In the rows, zero is written as 128.
One turn moves every row onto another: examples first, then more rows asked:
J946: [127 127 109 149 119 101 129 110 137 128 132 105  85 115 131  90 133 107
 117 131 134 151 116 154  85 125 136  96]
J434: [166 126 137 123 112 132  93 136 119 141 154 118 148 119 119 156 112 149
 136 132 129 122 130 117 105 153 118 157]
J809: [137 125 112 138 138  94 125 141 107 144 131 143 163 152 143 103 128 117
 152 103 128 164 167 138 138 110 150 148]
J261: [127 170 150 131 117 126 153 152 130 120 135 161 117 100 138 145 139 125
 112  97 136 122 112 153 112 113 124 101]
J784: [116  98 128 131 148 125 152  96 128 126 153 104 118 134 127 113 144 105
 161 114 112 121 136 131 101 176 127 107]
J711: [107 105 137 122 153 115 154 102 131 131 158 103 128 142 121 118 157 107
 157 121 108 119 145 139 113 176 127 118]
J825: [ 96 129 130 109 174 141 155 136 108 132 108  87 127 129 154 154 128 125
 126 125 153 129 122 103 112 111 114 119]
J15: [113 140 112 152 116  89 137 138 148 128 136  98 111 134 120  82 147 111
 106 129 129 134 114 166 104 137 146 115]
J739: [139 132 146 126 115 113 119 149 103 115 154 124 134 147 132  83 116 142
 102 156 133 120 123 105 148  90 115 139]
J116: [112 103 129 133 146 119 156 106 131 127 155 101 129 141 123 109 149 107
 157 114 110 113 135 136 108 181 129 115]
J348: [113  99 135 122 154 120 151  91 127 130 157 106 118 136 124 122 152 105
 161 122 111 126 145 134 105 170 122 111]
J781: [147 116 105 140 136 105 121 128 102 141 126 146 147 140 151 104 114 116
 159 101 132 172 163 129 124 106 145 135]
J705: [164 129 138 123 112 129  95 141 121 142 155 116 153 122 116 156 115 151
 135 133 127 119 130 120 109 155 120 162]
J298: [124 172 155 128 120 122 153 154 131 122 138 162 120 102 136 147 145 125
 111 100 135 123 117 156 117 112 124 105]
J303: [140 131 152 117 121 112 115 139  99 117 156 128 126 144 132  91 118 141
 103 163 132 128 131 104 148  83 110 137]
J790: [ 99 130 122 120 166 143 157 144 111 129 105  82 132 131 155 142 122 127
 126 118 154 121 113 102 110 118 120 118]
J467: [146 127 140 130 112 120 117 143 100 112 149 125 126 140 136  80 106 143
 105 153 135 122 118  99 139  89 113 132]
J486: [ 89 136 134 107 175 133 158 146 111 134 111  85 139 138 148 153 136 126
 121 127 150 124 125 108 122 114 117 127]
J734: [165 126 141 119 114 131  92 133 118 142 157 119 147 118 118 161 115 149
 136 136 129 125 134 117 106 151 117 158]
J945: [146 126 146 121 118 119 114 134  97 115 152 128 119 137 137  89 109 141
 108 159 135 130 126  99 139  81 108 131]
J899: [128 168 152 127 121 127 151 146 128 121 136 163 112  97 139 149 139 124
 114 100 137 127 116 153 110 109 120  98]
J985: [162 129 142 118 115 128  94 137 119 143 157 118 151 122 116 160 118 149
 134 137 127 122 135 119 110 153 118 162]
J541: [ 92 136 126 118 168 136 161 154 115 131 107  81 142 138 149 142 130 128
 120 119 151 115 115 107 120 122 123 127]
J64: [125 171 157 124 123 123 151 147 128 123 138 164 115 101 136 152 144 124
 112 102 136 127 120 155 115 108 120 102]
J625: [117 132 129 124 137  90 124  97 134 135 141 111  83 120 126 113 152 105
 115 150 129 165 140 159  97 112 126 104]
J363: [143 120 103 147 131 102 125 141 106 139 126 142 159 148 148  95 116 117
 155  95 130 162 157 132 130 113 151 141]
J684: [140 120 115 131 143  97 122 128 102 145 131 147 153 146 147 111 125 115
 157 108 129 174 172 134 134 103 144 142]
J618: [102 145 133 127 134  77 134 125 144 138 146 105 110 138 115 105 167 108
 105 148 123 148 139 172 117 124 138 123]

J15 turns into J618
J298 turns into J64
J705 turns into J985
Where do these go?
J945 turns into J467
J684 turns into J781
J116 turns into J711
J541 turns into J486

One turn moves every row onto another: examples first, then more rows asked:
J227: [112 145 111 135 162 132 138 139 130 158 156 109]
J200: [ 96 112 133 151 134 128 142 138  99 128 102 102]
J385: [105  97 118 109 138 110 129 122 105 109 131 110]
J658: [ 96 101 126 130 142 119 138 110 122 121 117  91]
J267: [112 147 110 123 107 109 115  92 135 115 142 149]
J453: [141 105 121 142 140 124 113 129 110  95  99 129]
J955: [154 107 127 125  90 128 154 143 135 144 118 144]
J800: [141 106 139 145 107 145 149 166 147 126 122 125]
J474: [121 160 110 142 144 130 141 150 108 163 145 141]
J235: [132 144 119 134  89 124 134 101 119 111 131 165]
J14: [120 161 145 129 171 138 123 138 148 131 136 127]
J32: [101 119 137 127 128 115 124 125  93 145 106 100]
J914: [143 110 128 150  99 141 147 145 166 117 123 133]
J699: [151 160 133 149 163 148 132 138 144 131 124 144]
J153: [120 113 138 155 121 135 133 138  92 129  96 107]
J250: [112 114 124 130 150 115 101 123 128  93 116 115]
J723: [106 143 130 112 127 122 156  84 153 126 142 135]
J494: [127 158 104 130 144 116 115 129 115 168 142 131]
J314: [145 160 114 149 134 138 130 147 107 161 138 144]
J241: [ 96 145 120 115 108 121 150 103 132 127 164 137]
J929: [160 114 110 148 111 135 140 142 165 134 123 140]
J414: [125 102 110 129 151 110 120 127 110  99 103 131]
J382: [136 157 120 139 177 135 138 133 151 132 126 146]
J687: [149 118 138 132 102 140 157 163 139 146 129 139]
J909: [163 100 111 137 107 125 141 142 143 140 111 136]
J25: [131 139 115 111 178 124 134 132 135 144 149 127]
J484: [ 97 149 145 141 114 135 163  96 148 114 118 141]
J302: [112 142 112 121  98 112 144 103 115 116 138 165]
J307: [ 94 155 163 120 112 130 147 102 135 130 126 130]
J263: [117 151 155 145 100 144 155 101 137 116 115 143]

J414 turns into J382
J800 turns into J687
Where do these go?
J314 turns into J235
J723 turns into J658
J250 turns into J14

One turn moves every row onto another: examples first, then more rows asked:
J201: [ 99 170 163 126 101 133  99 129 122 184 143 120  76]
J493: [138 152 116 127 157  99 116 102  96 189 162 131 127]
J791: [109 167 145 118 101 129  53 101 145 161 150 137 124]
J968: [146 149 136  84 117 134 108 135 136 133 132 140 108]
J638: [107 170 142 112  92 100 128  97 122 198 154 125 135]
J96: [108 155 156 115 148 121 116  93 120 122 179 118 106]
J466: [131 170 126  99 173 127 125  98 139 190 144 133  94]
J642: [135 128 160 109 135 119 126  75 149 181 166 120 100]
J519: [103 138 117  93 126 106 149 118 118 156 141 115 119]
J612: [114 143 120 103 103 114  82  96 140 198 145 151 133]
J221: [117 156 123 123 105 113  55  85 135 182 132 139 121]
J994: [124 174 160 101  86 130  99  79 129 161 123 144 106]
J806: [ 92 166 127  85 142 113 101  74 135 176 126 102 114]
J560: [124 170 139 155 141 152 120 124 141 150 126 115 113]
J774: [122 138 136 107 125 100 130  95 111 170  96 113 110]
J11: [126 158 114 127 124  83  99 125 104 164 182 130 118]
J714: [120 137 155 113 137 126 111  90 106 138 107 144 128]
J822: [116 150 159 116 120 125 110 104 114 211 153 150  78]
J418: [ 83 180 142 122 122 132  91  88 109 197 144 134  89]
J310: [126 147 101 139  87 113 105  98 110 157 129 139 120]
J10: [147 161 164  85 148 111 120 120 120 183 166 136 108]
J9: [124 184 172  88 119 100  93 106 124 168 177 134 103]
J837: [101 169 109 128 108 141 121  94 132 140 153 115 138]
J74: [143 164 154 135 138 151 131 113 155 161 139 119  86]
J93: [125 159 142 128 100 112  58 116 147 162 168 118 102]
J539: [160 157 139 104 131 123 100 132 122 137 146 124  76]
J550: [111 155 136 109 135  93 134 100 125 154 169  89  90]
J666: [129 154 174 129 145 114  98  71 112 136 135 118  99]
J551: [103 144 115 129 134 130  93 102  98 185 157 164  93]
J610: [112 177 111 120 177 127 114 109 123 178 131 129 122]
J39: [119 154 181 121 124 119 100 119 140 158 121  92 118]
J732: [132 136 117 113 101  98  86 111 145 199 164 133 109]
J872: [ 98 155 120 115 140 119  83 122 122 136 115 105 130]
J971: [121 177 131 141 135 103 108  66 119 184 160 102 129]
J566: [125 181 154 103 103 154 111 106 136 137 126 113  95]
J219: [134 174 129 112  94 125 112  99 144 151 120  91  89]
J56: [142 115 154 139 134 124 110 122 135 139 154 124 115]
J589: [ 86 166 121 137 117 139  82 127 104 160 146 135  90]
J721: [122 147 141 107  96 113  84 127 155 177 181 131 114]
J675: [168 156 160  97 144  96  97 106 122 178 137 127  97]
J290: [118 137 136 132 115 133 102 144 111 172 155 150  79]
J157: [144 161 132 114 116 113  70 106 113 127 150 149  90]
J425: [146 152 126 115 160 142 129 114 148 162 153 139  83]
J884: [109 188 138 140 155 136 115 109 133 177 117 108 125]
J296: [116 172 107 146 110 141 107  87 115 143 124 110 114]
J558: [133 152 141 112 158 112 106 102 111 166 170 152 148]
J518: [104 178 131 125 129 130 129  74 111 188 142 122 145]
J225: [116 126 100 103 152 118 111  77 131 157 161 132 110]

J10 turns into J539
J418 turns into J551
Where do these go?
J219 turns into J837
J638 turns into J11
J550 turns into J96
J425 turns into J74
J732 turns into J721
J56 turns into J39

